Rotation paths and how fast each direction turns (degrees per step):
Each turn is a multiple of 5 degrees from 10 to 175, or 0.
Each row of a path follows its step; steps can be skipped.
Path 1:
step 0: [ 16  16   7 -29   5  -5   3 -13  21   3  -6  -9 -10   7  17   0 -13 -27
   4 -23  -3  12 -33  17 -13  -8 -26  -9   8  12  14   4   8 -12 -52   9
 -29  10   1  21  -1   4  -9   8  -8   8  15   2  -2   2  -9 -30  33  -1
   7  24 -25  -9   8  10 -12  16 -40  14  14  30   3]
step 2: [-13  -4  11  -8 -28 -11  23  -5  10   1   3  -1  11  -6 -19 -15 -11   6
 -17 -25   1  -5 -19  20  26   2   7 -28  -7   3 -16   8  20  -8 -27   0
   4   2  23  -3  -6  67   7  20 -18   7 -29   0 -15  23   4  10   8  12
  -4   5   0  25  -2  22   5  -5   1  -4  13 -12  37]
step 6: [  7  -3   5 -19 -16 -34   5  -7  20  -2 -48 -20   9 -34  -3  -7 -13 -12
 -37 -22 -16  20   6   8 -38  21   1   5  15 -14  -2  11  15 -19   6  39
 -14   2  26  17   9  -3   5 -12  -5  10  -2  -7 -25  -7   3   1  27  -2
  -9   9  -9  -5  -7   3 -13  -6 -17  -3  -2   2  30]
step 8: [ -3  -7  14 -12 -16 -11 -13  22  37  -7  30 -21  -7  10 -43  25  -5  19
  12  -4  -9  -9  -9  -1 -10  23   4 -14   1   1   4 -10   9  10  -5  22
  -3   3  35 -32  -4  11 -16  52 -18 -10 -18  -5 -15   0  18 -12  21   6
  21   3  -8  -4  -1  14  -8  17 -16   3   3  21  13]
step 9: [ -2 -14   0 -19 -35 -20  -3  -7   0  12  26   8  30  -4 -15  -6  -2  -9
   1 -31  -2   6  -2   0  15  -6   0 -19  25 -31   4  -8  29 -16   6   5
  13 -16 -44   0   6  14   0  26  27  22   2  26 -16  11   2   7  -4  20
  -9  12 -16   4 -17  26  -2  21  -4   9 -18 -14  35]
step 10: [  9 -11  -7 -25  -5  -4  -1  14  -4  17  23  26  18  14 -35 -18 -21 -10
 -25  -9   5  22 -12  17  -7  16  -2   9  -2  16 -11  11   7  12   6   4
 -20  -9  27  -1 -17   5  36 -24   5   4 -20  10   5   8   4  -9   5  10
   1   2  -3 -65   9  -4  13   0  -3  13  10  -3  38]
step 13: [ 27  -8   9 -36 -47 -14   2  -5  21   4 -16   0   5  -1 -24 -20 -12  11
 -10  -6   1  23  17   8   1  -1 -24  14  12 -35 -12   6 -13  -6 -19  17
   2  18  15  -6   3  -5  -7  25 -16 -18  -8  -9 -10  10  -6   8 -13   9
   1  -8  31  10  -5  21 -19  -8 -28  34  20  10  30]
step 19: [ 31 -16  12 -13   2  12  -2  28  -1   6 -14 -31 -23  13 -14  13  18   7
 -18 -14  19  43   1   8   2   7  20 -31   0 -31 -14   6  -1  24 -25   9
  -3 -11   4  -7   8  19   6   8 -16   7 -11  24 -21  21  16   8   4 -17
  31   1  -8  32  -5   2  -7  -6 -14  10  25   9  28]
step 20: [  1  18  17 -14 -18  -7 -11  -5  29   7  24 -15  -6   6 -21   4 -36  -8
  21  -7  -6   4  -1   8  10  27   8 -13  20 -12  12   7  32  -8 -25   6
   0  31  24   5 -27   8 -14  15   3   6   1  14 -20  10 -11   3  13  34
  12  24  27  10  18  35   7  14 -20  22 -14  17  12]
Speeds:
[-3  0 -6 -5  2 -2  0 -8  1 -8 -1  0 -1  4  1 -8  2  0  2  2 -1  4  3 -5
 -6 -3  5 -4 -5  1  7  0  3 -1  4 -3 -1 -9 -2 -5 -1  2  1 -8 -4 -1  1  7
  5 -4  3  8 -1  2  1 -5 -3 -4  3  1  1 -2  5  8  4  4  3] -> 55
[-1  3 -1  1  4  5  2  0 -7 -3  4  0 10  4  0 -5  9 -5  6 -2 -5  4 -5  2
 -1  1  0  6 -3 -1  0  3  2 -7 -8 -4  7 -2 -3  2  2  6 -2 -4  0  0  2 -1
 -2 -3 -6 -6 -1  1  8 -4  1  3  0  0 -6  8 -1  1 -6 -1  2] -> 160
[  3  -1   1  -2   7  -2   3   9  -6   2  -5   3   3   4   2  -7   1  -5
  -1   4  -2   1   7   4  -1   3  -3  -3  -3   0   1   1  -3  -2   3   5
  -4   0   4  -1  -2   4   4  -2  -2  -2  -2   3   1  -3  -1   1   3   8
  -2   0   1   4  -9   6   6  -1   4 -13   3  -5   3] -> 90
[ -2  -4   1  -4   1   4  -2   7   5  -3  -6  -1  -3  -5  -4   6   3   0
   4   3  -6   2   0  -8  -7  -2  -7   0   3  10   1  -2   5   3  -7  -1
   2   1  -6   1   2   1   0  -3   4   3  -2   5  -5   0   2  -1  -1   1
  -1  -5   2   0 -13  -5   1  -2  -3  -2   1   5   3] -> 135
[ 0  7  6  7  0  6  2 -9 -4  3 -3  1  2 -5 -2 -2 -4 -2  2  5  1  2 -5 -2
  7  3 -3  5  1 -3  2  0  2 -7 -1  6  1 -6 -1  0  0  1 -9  4 -2 -2 -4  1
 -7 -2  7  8  3  4 -7 -2  0 -4 -4  2  0 -6 -2  1  0  3 -1] -> 155
[-9 -3 -1  4  2  1 -3 -1  3 -3 -7  2 -1  4 10  0 -1 -5 -5 -6 -4 -3 -3  5
  0  0 -8 -1 -6 -2  0 -3  2 -2 -4  7  3 -4  5  7  3 -8  3 -5  1  0 -2 -2
  4  1 -1  0  5  1 -6  1  1 -4 -2 -7 -4  4  2  4  5  2 -3] -> 65
Path 2:
step 0: [  1  27 -10 -12  11 -30   2  28  -8  23  -1 -17  -7  10   0 -12  -9  22
 -16   9   1  -9 -17  16 -17   6  25 -26  17   4  -3 -22 -31 -35 -12  23
 -24   0  21 -20  -3 -34   2 -12  23 -17  -9   9  -9 -13  14 -21 -11   4
  -1  30   2  42  17  -1   2  -7  16  11 -18   1   8]
step 2: [ 33   2  33  20  13  -4 -27   9 -30  -2  -8  -8  16 -11   4 -16 -11 -13
 -13  17   2  11  -7 -15 -32  10  12  -1  -1 -18   7  23  -1 -17   3  37
 -12  -4   3  -6   8  -9  -2  21 -15   9  24   7 -24   2   9 -38  44   4
 -14   1  34 -19 -17  17   5 -16 -11   6  11  16   7]
step 4: [-18   1  -3  16   4 -28   6 -20 -33 -12   9   8  27   6  16  15 -15 -18
  -9 -17  22  16  23  -2 -28  33  -3 -11 -17  27 -41 -33   4 -18  -5  25
  18  22  -4  -7  17  12 -23 -21 -20  28  -8  -5   2   7 -12  -8 -20   8
  -9  -5  11   2  27 -10   5 -14 -13  11   5  13   6]
step 7: [-15  -6  12  26   3   9 -24  18 -37   7 -25  19  23  -1 -13  -4  -4 -12
 -16   5 -11 -18 -22  13 -28   6  15   8 -12   8 -12 -12  12 -26  14  23
 -16  -3 -21 -21 -27 -18  -5   4  -2 -10   8 -28 -35 -18  21 -31 -25  13
  -4 -15  21  10 -17   6 -14 -28  -4 -12  -2   9   8]
step 8: [ -9  15   9 -13  22  -6  -6  11  17  -6 -28  13 -16 -12  -3   9  16   7
 -24 -11  16 -18 -20 -19 -27  25  14  -3  -6  25   0 -14 -25  -8  29   1
  10 -15  12  -8  11 -22 -14   0 -12 -14  33  36 -21  22  -8 -14  30   4
  23  28 -21  14  20  -4 -13  17  -5  -6 -16  19   9]
step 10: [ -2   6  14   7 -40 -31 -10 -18 -12  -7  11 -10   1  -1  19 -12  17  -2
 -31   8 -12  12  22   5 -20  23  10   4 -13 -24   5 -19   6  -1  -4  25
  -1  -4  -6  -9  17 -35   0 -19 -10 -35  -5   1 -33  -6  25 -19   1 -13
  11  19 -16 -40  -1  15 -11 -11  18  24  23   3  10]
step 17: [ -6  14  15   6   4 -12  25  -5  -7  10   6   0   0  19  10 -10   1 -19
 -18 -39  23   5   6 -18 -44   4   0  12  -9  25 -37 -18  -8   5  14   7
   0  22  -1   1 -10 -14 -26  31  -6 -30  42 -16 -28   2  14   8  30  12
 -12  17 -23 -11   0  21  -9  13  -5  -3   8   1   6]
step 20: [  1 -13 -23  44  12  15   2  -6 -34   4   8 -16  28  -1   2  -8   9  -5
 -15  -6  21   2  28  25 -22  12 -14  -5   3  10 -28  15 -11 -28 -12  39
  -6  13  -1   4  14  18  -5  -1 -32  11   8  -6 -19  18  13 -41   7   0
  28  17  18   7  11  -5  17  10  10  -8  15  17  -2]
step 21: [  8  -2   8 -14 -20 -45 -29  28  -2 -23 -31  19  27  13 -10  16   4  -1
 -20   6 -32  -3  -3  -4 -17  -6   5 -22  -8  16   1  23 -30  -8  -3   3
  37   6   4  19 -17 -34   3  -9 -23 -10   9   5  -6 -27  28 -14   7  16
  28   8   9  11   2  -7   5  -1 -11   1   7  -9  13]
Speeds:
[  2  -1  -6  10   3   2   0  -2   3  -1  -1   2 -12   0  -5   0   2   1
  -6   4  -2  -6   4   0  -3   3   0   1   2   0   5   3   8   1  -2   4
   2  -7   3   0  -3   5   0  -1   0  -2  -1   0  -3   0  -3  -7  -2  12
   2  -8  -2   0   0   5   4  -5  -4  -5   5   0  -2] -> 85
[ 1  0  3  4 -4  0  7  0 -7  6  1 -2 -3  5 -1 -1  0  2  3  7 -4  0 -2  2
  0 -3  1  2 -8  1 -3 -1  6  0  3 -4  1 -7  5  1 -6 -4 -7 -4  1 -8  2 -2
  8  0 -3  1  2  1  5  3  9 -5  0 -6 -3 -5 -3  7 -3  3  4] -> 95
[ 9  0  4 -2  6  0 -5 -1  2  4  5 -5  3  0 -3  2  6  0 -7  0 -3  9 -2  0
 10  4  1  7  1  1  4 -5 -6  0  3 -5  3 -5  4  4 -4  3  1 -1  5  3 -4 -1
 -3  4  2  2  7 -1 -2 -4  5  4  3  1  1 -2 -4 -1  6  3  3] -> 110
[  5   0   1  -2  -7  -4   1   0  -6   8   2  -2  -3   3   1   1   3   1
  -1  -3  -2  -1   3   3  -1  -3  -5  -3   5   0  -1  -4  -4  -3  -8  -5
  -1   0  -2   4   3   3   3  -7  -5  -5  -1   2  -1 -12   5   0   0   7
   3  -2   5   5  -2   5  -1   7   6   4   5  -1  -5] -> 70
[ 7 -8  2  1  5 -4  7 -5  1  0  0  2  0  0 -5  1 -1  3 -1 10  6  6  2  1
 -6  1  3  2  1  2 -4  3 -3  4 -2  1 -8  4 -3 -8  3  0 -3 -4 -4  0 -5  2
  6  2 -1  1  6 -2 -4 -1  4  8 -2  1 -3 -5  3 -8 -2  5 -4] -> 160
[-4 -9 -1  1 -5 -1 -4 -4  7 -1 -3  2  2  0 -4  1  7 -3 -4  1 -5  3  5  0
  3  4 -3  1 -1  1  3  1  4  3  4 -2  3  3  6 -9 -3 -8 -1  0 -2 -3  2 -4
  3 -8 -2  3  2 -1 -2  5 -6  1  3  4 -8  9 -6  2  1  2 -5] -> 160
[  0  -5  -6   7   4   2   5   1 -12  -2   4   7   6  -5  -6  -5  -1 -11
   2   2   2   7   0  -2   2  -1  -5  -5   3  -5  -1  -3   0  -4  -1  -5
   1  -2  -4   2  -3  -1  -4  -1  -2  -3   2  -1  -4   3  -1   4  -3  -1
  -3  -2  -2  -2   5   5  -5   0   3  -1   3  -4   4] -> 135
Path 3:
step 2: [ -4  -4  -2  29  19  13 -20 -16 -25  31  11   1 -18  12   2  17 -17 -15
  15   6 -25  -4  -2  11 -13  14   7 -15  -3   2  -2 -13   3  13  42  14
  -4   7   6  -5  -8  -4   0  -1  33   1   5   1  -5  40   7  19  23   5
 -25 -13   4   0 -26  -7  -1 -31   2 -13  11 -19  -4]
step 7: [ 24   8  10  -7  -9   8   9  12   3 -44 -15  -5 -21 -24 -17  -5   5  -6
 -24   1 -13   4   1 -17   3   1  32  44   1  13 -26 -13  21   4   2   3
  -2 -24  -5 -18   9   7  13   9 -13 -14  -1 -16  13  -3  13 -27  18  -2
   7  -2  -3   5  13 -13 -11  20 -14 -11 -10 -27  17]
step 9: [  9   4  -4 -11  -1  41  14  13 -18  11 -24   2 -12  10 -23  28  29  -4
 -13   3   5 -20   9 -13 -13 -18 -17  14  -3 -14  -1 -20  -2   9   1   2
  16  20  -2   9  -6 -20  -5 -20 -17  16  -1  27 -21  13 -18  -3 -10  16
 -15  -1  10  -9   9  21   9 -43  -1  25 -19 -14 -13]
step 10: [ 29   6 -25  19   2  16  39 -11   6 -21   0  14   3 -17  13  -4  33   8
 -11 -14   7  -8 -14   7 -22 -11   1  15  -5   4 -16   2  -1 -10  -6  -7
  22 -24   6   8 -32 -12  13 -17  12 -19  -3 -20 -17  -2  -6  -2  -7 -11
   0 -12 -29   0  34  -2  23  13  19 -22  13   4  21]
step 13: [ 10   6  -7  -5   1  16  18 -21   2 -35 -23  22   5   8  20 -10  16   1
  13 -10   2   5  -2  27  21  17  18   1  -7  -3 -17 -15  17 -30   1 -22
 -17  22  19  -1  19 -27   4  11  -5  -4   8  20  -4 -31  24  13  10   4
   0   1 -15  -1  14  16 -10  33 -11  -7  13 -11  21]
step 15: [  9  -1  28 -33  12  12 -11  29 -21  16   9 -14  19  21  14 -13  15 -13
 -47  30   6  16  24   6  -3  -4  -3   0   7  -9  10  -2  -5   8  -8 -11
  -8  12   0  -4  -9  -9 -28   4  17  19  -3  16  23 -18 -17  24   0  -5
  -5   0  16  21  -4  27   1 -19  10 -11   7   0 -10]
step 16: [-17  -2  -9  -9   9  15  -9 -11  20  22 -16  19   1 -18  25   9  -1  14
 -27   6   4 -17  -1   8  -8 -14  18  22  18 -10 -18 -23   1 -11  20 -36
  -4  18 -11 -14  -9  22   5  15  13  -2  -1   6 -22   4  16   7   0   2
 -23 -14 -33   3  18  12  17  18  -1 -24 -29 -24  -7]
step 17: [ -8 -11   0  30   1  -4  26 -21  20  24  17  12  26  -6 -31  -8 -39  17
  -5 -11  18  16   7  -3 -21   9   6  -7   5  17  16 -15 -12  -8   8   7
  12  12  -3   2  -3  13   6 -19  21  17  -2  -6  -2  14  20  13   9 -38
 -16  14  -8 -11  -5   4   9  -9   2 -16  35  15   1]
step 18: [  9  26  18  -1   9   7 -12   6  -1  22 -31  -8 -14  11  -8  -7 -21   3
  -1 -11 -14  19  39  -3  -1 -30 -21 -25  27 -10   7   3 -18  -9  20   8
  29  -8   1  -8   3 -11 -13 -25  15  -2  -2 -14  14   1 -22  18  -1  12
  -7  19 -12  16 -18   2 -29   6  10  18 -17  10 -12]
Speeds:
[-7 -6 -3  5 -7  1  1 -1 -4  1 -5 -3  4 -1  4  1  6  7 -3  0 -3  1 -3  3
  3 -7  3 -6 -2  9  3 -2  2  3  2  2  8  2  1  0  4 -6  0 -4 -2  4 -4  2
 -7 -4  9  2  2 -1 -2  0  6  5  1 -8  0 -2  2 -4 -3 -4  3] -> 100
[ -2   7   2   8  -3  -4   4  -7  -2   3   1  -3  -4   4   1  -2  -2  -2
  -1   2   2  -4  -3   5  -3   2   4   3  -4  -2  -2  -2  -2   6   5  -5
  -7   0   2   0   0  -3   3   7  -2   8   0  -7  -4  -2   0  -3   4   9
   3   1 -11   7   2  -3  -2   1   5  -4  -1   1   2] -> 125
[ 0 -4 -3  7 -2 -1 -2 -3 -1 -2  7 -3 -2 -1  3  4 -2 -9  7 -9 -5  3  2  0
  7  3 -1 -2  3 -4 -1  9  1 -1  5 -4  8  3  5  1  2 -6 -4 -3  2  1  0 -2
 -1 -7 -5  0 -1  1  6 -7 -2 -8  1  0  3 -1  1  1 -2  3  4] -> 45
[ -3   4   3  -4   6  -2   3   4  -3   6   2  -2  -5   8   0   2   3   2
  -1   4  -1   3  -5  -5  -1  -8   4 -12   6   4  -1   5   1   0  -1   3
  -1  -3   3  -1   2  -2  -4   1   4   2   4  -2   4   1  -4   0  -1   0
   9  -1  -5  -2  -9   1  -3  -9  -4  -3   0  -4  -2] -> 110
[ 0 -8  2  5  2 -6  1 11 -4  2 -6 -5  0 12 -1  0 -2 -5 -3  3 -1  0  9  0
  0  3 -9  1 -2  7  5 -6 -2  0 -1  1  3  2 -3  4  0 -1 -2  3 -2  2  4  1
 -4  1 -4 -2 -2 -1 -2  2 -3 -4 -2  0 -3  0  4  2 -6  6  4] -> 120
[ -1  -3  -1  -7   1   2   0   0  -4 -12   6   0  -4   4   1  -1  -1   9
  -2   1   2  -7  -3   0  -4   1  -4  -5  -7  -5   0   1   5  -1  -4  -3
   3  -3   2   3  -8  -9  -6   2  -9   0   3   3  -5   2   0   2   2   3
   4   4  -2  -7   3  -2   2   1   3  -2   4  -2  -2] -> 25
[ 0  0 -1  3  2  2 13 -2 -4 -2  1 13  2 -4  1  2  0  2  4 -4 -2 -3 -1  0
 -4  6 -1  3 -5  3  2 -3 -8 -1 -4 -3  4  5  3 -3  6  1 -2  2  4 -5  9  2
 -6  4  3  4  2  2  4 -5  0  1 -8  3 -3 -4  0  0 -3 -3 -1] -> 100
Path 4:
step 1: [-10  -9   2  -5  -1 -17  -5  12  -1 -21 -17 -24  10   4  27  21  -4  13
 -17   9  -8  29 -15  -8   7  -7  -3  14 -42   9 -16   1  13   7  -3  24
   9   5 -55  -7   8  -1   6  -3 -10  -5  32 -10 -22  15  -2  -3  32  21
  -6  17 -15  23 -18 -23   6 -20 -12   2  -6 -15  -2]
step 4: [ -6   5  -9   1 -16   9   9   6   8   0  48 -13 -22   5  15 -27  30  18
  -7   4   7  -4 -11   9 -15  37   9   0  -6  10  43 -14  18  -5   8  -1
  -5  -8  -8   6  -8 -20  19 -45  -3   6 -12  11  -4  21  -8  -5  21 -10
 -18 -16 -10 -26  21   2  -2   7 -17 -10  26  -4  -5]
step 7: [  9  -8  23   2  14   1   5   9  -3  19  -6  26   1  -1 -24 -15  12 -12
  17  -5 -13  17 -34   0 -10   3  20 -22   4 -12 -17  15 -24 -27 -34  -8
 -20 -10 -17  -3  -8  -7  25  23  -8 -12  -2  -5  14   9  35 -22  -5   9
   9   0   3  12   1  17   0 -23 -17   3  32   2 -44]
step 8: [ -3  19  -2 -12 -28  14  11  -8  -9   7  15  -3  19 -14  31  -6 -30   5
  -9  -3  21   8  34 -11 -19 -18  20 -26  16  29 -14   9 -19  14 -23 -35
 -15  -5  18 -23  -5 -17  -9   3 -15 -30   6   8  26  12   4   9  -8  -2
  -1   4 -20 -18 -13  -6 -23 -17  -1 -15  11   6   5]
step 9: [-21  25 -29 -12  33  24 -10  -4 -12 -17 -13  -1 -29  -8 -17  13   3  -4
  13 -18  -6 -10   0   9  -4  -8  46  10 -29  -2   2   1  16 -12 -18  -5
  28  12   6  -4  14 -11 -34  19  10  -4   6 -19   0   1  -2   8 -12 -12
 -26   7   8 -25 -14  10 -32 -23  -1  17 -15   5   6]
step 10: [  8  -5 -26 -42  -6 -15  16   5 -21 -11  -9   9 -21 -18  23  24  -6  -7
 -33   1 -17 -38 -24 -20 -13  -6   4  10   1 -16  -3  -1  27  11  19  -2
  -5 -13   6  19  28  13  29   0   4 -37  -7 -13   7   1  -1 -27   3  24
   2  -5 -10   3 -18   0  11  10   2   7 -19   1  -3]
step 13: [ 24  15   8  -1 -23 -21 -32  16  21 -12  19   7 -16  -1  12  15  15   0
  -2  33  13  11 -18  -5  13  17  24  28 -14  27 -21 -17  11  -9 -34   6
  16  16   1  27 -15 -22   7  -9   9  24  23   2   9   8  -3  20   9  16
  22   5  -3   4  23   5  12   5 -11   8 -14  20  11]
step 21: [  3  -7 -36 -12  -3  22   3  -6  -2  -7  -9  41  -3  -3  40  -1   3  13
  -7  19  11 -11  31  10  13  -5  13   7  13 -27  33 -10  15 -11   8   7
  15  11  20 -12  11  12  -6  -4  23 -24  -4   1 -18  16   4  27 -27   2
 -20  10  -3   8   3  16  22 -12 -20  10 -14  29   5]
step 22: [-10 -16 -16  28 -44 -14  -7   9 -24 -11   2 -23   1 -30   7  28  18  -3
 -14 -22  -2  -7 -15   6  -7   9 -14  30  -4 -16  19 -20  16 -18  -7  51
  -4   5 -10   0  -3  14  11   0  21   7   9  -2   5 -26  -1  -5  -1   5
   1  -7 -12  -9 -10  17 -21   3  13   4 -16  18  30]
Speeds:
[-1  0  0  5  1  2  2 -7 -7 -3 -8 -4 -8  3  2  2 -6 -1  2  0 -2 -1  0  0
  3 -3  3  2  2 11  1  4 -9  1 -2 -4 -4  0  0 -4 -2 -2  9 -1  3  4 -6 -5
  0 -5 -1 -2  0 -5  7  3 -2 -3  0 -2 -1 -5  0  6  4  4 -8] -> 40
[ 4  5 -6  1  2  2 -3 -6  3  1  5  0  5 -1 -5 -2  3 -1  4  2  3  3  4  1
  6 -1 -6  1  0  0  2  2  5 -1 -5  3 -4 -1 -1  3  1 -6  3 -1 -8  3 -8 -4
  0 -5 -2  2 11 -1  7 -1 -1 -4 -3 10  7  4 -1 -4  4 -5 -2] -> 35
[  0  -2   1   2  -2  -1  -6   0   0  -1  -3  -2   3  -2  -9   3  -7  -5
  -1  -1  -4  -9  11   2   7   2   5   2   1   5   0  -4   2   1  -4   3
   1  -1  -2   8   4   4  -2   5   2   1   4  -1   4  -1   1  -4   5  -5
  -3 -11   8  -2   3   1  -5   2   1   1   1   5   2] -> 110
[  2  -3   0   9   4  -6   7   2   5  -1   2  -6  -3  -8  -1  -5  -5  -3
  -1  -4  -2   2  -1   7  -1  -4  -2  -4  -6  -2  -7  -3   4  -3  -4   5
   0  -5  -3   1   0  -3   4   4   9  -4   4   2  -4  -4  -2   5  -2  -1
   2   2   3   1 -11  -1  -2  -1   3   1   1  -4  -3] -> 170
[ 12   6  -1   0  -3  -4   2   3 -10   0   3  -3   1  -3  -2  -7  -2   5
   3  -3  -1   0  -4   2  -3  -3  -1   0  -8   2   0   3  -4  -1  -1  -3
   2   4   0   7  -3   9  -4  -6   1   4   1  -1  -4   3   2   4   6  -6
   2   2   2  -6   0  -3  -4   2  -7  -4  -1   6   4] -> 155
[ 1  5 -3  1  3  3 12  2 -6  2 -7 -3  0 -3 -3 -3 -1  2 -2  5 -3  7  3 -7
  1  8 -3  2  7  2  5 -3  4 -1  1  2  9  0 -1  6  3  1  2 -3 -2  2 -6  1
  3  2  3  3 -1  6  3  0  7  6 -3 -2 -4 -7  1  2  0 -4  4] -> 70
[ 1  6  9  0  6 -1 -6  2  1  5 -3  1  4  5 -2 -5 -7 -1  1  2  3  2 -7  1
  5  8 -1 -1  6 -1  0  1  8  0 -1 -7 -9  1 -5 -2  1  3  5 -2 -1  2  7  3
 -4 -7 -1  1  1  4  0 -1 -4 -2 -7 -3 -2 -1 -2  4 -4  6  5] -> 60
[ 8 -1  4  7  7  2  2 -2  1 -1 -4  1  4  2  0  1  1  1 -5 -7  0  0  0 -1
  0 -4 -1 -8 -1 -5  4 -3 -2  9  4 -5  5  6 -2 -2  4  4  7  2 -1 -1  6 -2
  1  3 10 -1  4  0  2 -1  3  3  2  4  8  1  6 -3 -1  3 -4] -> 80
